Each row has a name. Each question is about the rows just above it.

F: [-10  16  16  84 -84]
K: [ -4  17   7  11 -16]
R: [-10  10  16  15 -33]
Right after [10] comes  [16]
Right after [-4] comes  [17]
The entry that follows [84]:  [-84]
Right after [11] comes  [-16]
[-10  10  16  15 -33] is in which row?  R
Right after [15] comes  [-33]
The entry that follows [7]:  [11]

G: [ -1 -71  -4  35]
H: [ -1 -70  -4  35]
T: [ -1 -75  -4  37]
Z: [ -1 -68  -4  34]
V: [  1  74   4 -37]
S: [  1  74   5 -36]
Q: [  1  75   4 -37]
U: [  0  69   4 -34]
X: [  1  79   5 -39]
N: [ -1 -69  -4  34]
[ -1 -71  -4  35] is in which row?  G
Right after [0] comes  [69]

M: [-24 -35 -43  26 -67 -21  13  -2  24  46 -21 -41 -35   5 -41  25  55  52
  30  31  25   0  12]
D: [-24 -35 -43  26 -67 -21  13  -2  21  46 -21 -41 -35   5 -41  25  55  52
  30  31  25   0  12]
Y: [-24 -35 -43  26 -67 -21  13  51  24  46  14 -41 -35   5 -41  25  55  52
  30  31  25   1  13]
Whose row is [-24 -35 -43  26 -67 -21  13  -2  24  46 -21 -41 -35   5 -41  25  55  52
  30  31  25   0  12]?  M
Whose row is [-24 -35 -43  26 -67 -21  13  51  24  46  14 -41 -35   5 -41  25  55  52
  30  31  25   1  13]?  Y

W: [-37  16  60 -52  41  59   8   7]
A: [ 12 -39 -36  13 -28  49  20 -39]
J: [-57  13   8  27 -63 -36  13  13]
What comes right after [41] in the named rows?  [59]
What comes right after [59] in the named rows?  [8]
What comes right after [12] in the named rows?  [-39]
Right after [-37] comes  [16]

P: [ 10 -47 -41  15   1 -83 -35  44 -19 -75]
L: [-3 33 28 25 -2 57 22 39 13 51]
B: [ 10 -33 -29 -18   1 -58 -25  38 -13 -52]
C: [-10  35  30 -12  -1  61  24 -38  14  54]
Right after [-41] comes  [15]
What comes right after [15] in the named rows?  [1]
The entry that follows [-19]:  [-75]
Right after [-47] comes  [-41]
Right after [-2] comes  [57]
The entry that follows [38]:  [-13]
The entry that follows [24]:  [-38]

ped: [-66  19 -41 -14]
safuz: [ -5  28 -54 -67]
Mak: [-15  30 -63 -65]
fav: [-13  27 -67 -58]
Bime: [ -4  -3 -68 -68]
The entry that follows [30]:  [-63]
Right after [-13] comes  [27]
The entry that follows [-4]:  [-3]

